The rows of X fall into a few groups and each row is roughly a mix of its group's hidden directions.
X:
[[  7   8   0  14   4 -12  14  -9   5  24]
 [ -8   5 -14 -16 -14 -10 -14  -2  16   6]
 [-10  -6  10   3   8   1 -14  -5  15 -25]
 [ 10   5  -9   1   2 -22  19  -6   4  15]
 [ 19  -5  -7  16 -12   7 -16  -5  11   8]
 [ -6  19  -1 -23 -13  -8   3  -4  10  10]
 [ 10   9  14 -11   8   5  10 -16   4 -20]
 [  0 -22   1  -1  11   6 -14   7  19 -10]
 [  0  -8   1  11 -13  11 -15   3 -14  21]
 [ 21  10   4  -9   8   9  19   1  -1 -14]
 [  1  -5  20 -19   1  -7   7 -13  16  -9]
 [ 10   5  -3  20  -3 -12  11  -6   6  22]
 [  5  -8  -9 -25   0   1 -12  -2   3 -20]
 [ 31   1   0  16  -1   1  -5  11   0  -2]
 [ 29   2  11   8 -10  -6   0 -14   4   0]
 [  4 -21   5   6  11 -13  18   7  -9  -9]
 [  4  23   0  -6  -6  13 -13 -15   7 -11]
 [  5   8   1  19   0  -6  13  -3   0  26]
 [-13 -12 -10  -4   1  10  -3 -28   6  -4]
 [  6  -4   1   2 -27  -8  -7   0 -20   6]
 [  4  -3  -7 -30   9  -7  -3 -11   5 -10]
 [  4   6   4 -10  15  -4  12  -9  12 -25]
 [ -7  -5 -14   1   8 -22  14  15   7  -9]
 [ 18  -2 -11   9 -17  13  -8   5  -6  17]
 [  1  13  -2 -20  -8  -3 -10 -16  16 -10]
 [ 16   2 -15   2 -14  -4  12   8 -11  18]
 [-16  10  10  -1   9  -2  20   5 -15  13]
 [-17   0  18  -8  -9 -20  -6   1   6  11]
 [-10   8  10  19  -1   6  13  10 -13  16]
 [  3  15   6 -12   4 -12  21  -4   4 -17]
 [ 12   6 -22  15   2  16   4  -1 -14  -1]
 [ 17   0 -11  20 -16  -2   4   5   0  16]
 [  1   2  -4  16   5  24 -22  -4   2   0]
 [ -2  -6  -1  21  -3   4   3  15 -19  16]
 [ -5  -9   3  13  -5 -11 -21  17   4  11]
 [-20  -1  15  -4  14   4  -7  -2   5 -21]
 [-12   5   4  14  -6  -5  21  17 -15   2]
 [ 34   4   4   9   0   2   3   7   0  -6]
 [  4   9   1  15   3  -9  16  -6   0  26]
 [ -3  -3 -17  -8 -16 -25  -6   5   4  -7]
 [ -7  10   4  -8  -8 -10  18  10  -6  22]
 [ -6  -7 -19   3   8   1 -19   2  20  -8]
 [  7  15  19  -3  10   8  21  -6  -7  -5]
 [ 17  -2 -15  23  -6   7  -9  -7  -7   5]
 [-16   8 -17  -7   8  15  13  -6 -13  -4]
 [ -1   5   6  29  -1 -11  11   0   7  12]
 [  0  -5   6 -24   2 -16  12  -9  13  -9]
 [  6 -27   8  -7 -12 -14   1  -2 -12   4]
 [ -7  -2 -14  -7  -9 -27   8  12   3  -2]
 [-29  -4   9 -14   2  -9  -4   9   5   4]
 [ -9  12  13 -16  -9 -10  14 -18  -3   4]
 [ -9   6  13  19  13 -12   7 -10  14   6]
 [-28  -1   3 -14   9  -3   0  18   0   1]
 [ 14   6  -9 -10   2  -5   9 -10  -4  27]
 [-10   2   0 -15  17   8   9  22   1 -10]
 [ -2   5   7   8  16 -16   4 -18  19   5]
 [ 17  19  -2   1  -7   2  17 -11 -15   1]
 [  0  20  -2   2  -2  21 -19 -10   7  -1]
 [  8  14  19  -3  -7 -17   5  17  -4   6]
 [ 12  -1 -13   3  -3 -27  13  -4  11  -1]
 [ -5   7   7   2  24  20   7   0  12   8]
 [-19  -6 -14 -12  14  17   6  -5   0 -10]
 [  2 -18 -10   1  13 -10  -3  -1  11 -23]
 [  2  14  -2  -9   7 -13  15  -4   9 -24]
 [ -5  -5 -23   4   7  21   2 -15  -5  -6]
 [  7  14  10   9  16  20   5  -7  -1 -13]
 [-18 -17 -18   6   8  13 -13   0   4  -1]]

Here is one row of each group, with its name. Which group are the others in?
[ -4   0  -4  -8 -11  12   7  19 -24   2]  <67>
[ 31   7   1   5  -2   6  10 -11  -2  -8]  <14>
[  2 -10   6 -19 -19 -19   5  -3  -6   8]  <97>

[  7  12  18  -2 -12  15   0 -10 -15  13]  <97>
[  9  -6 -21   8   9  22   1  -8  -2 -10]  <14>
[  8   5   5  20   3   6  -7 -12  10  23]  <67>
[ 16  -8 -12   6 -20  12 -15   9  -2  -3]  <67>
[ -7  10 -10   1 -21  -7  -5  11  -8  20]  <97>
[-14  -2 -16  17  -8  -1 -13   0 -11  16]  <14>
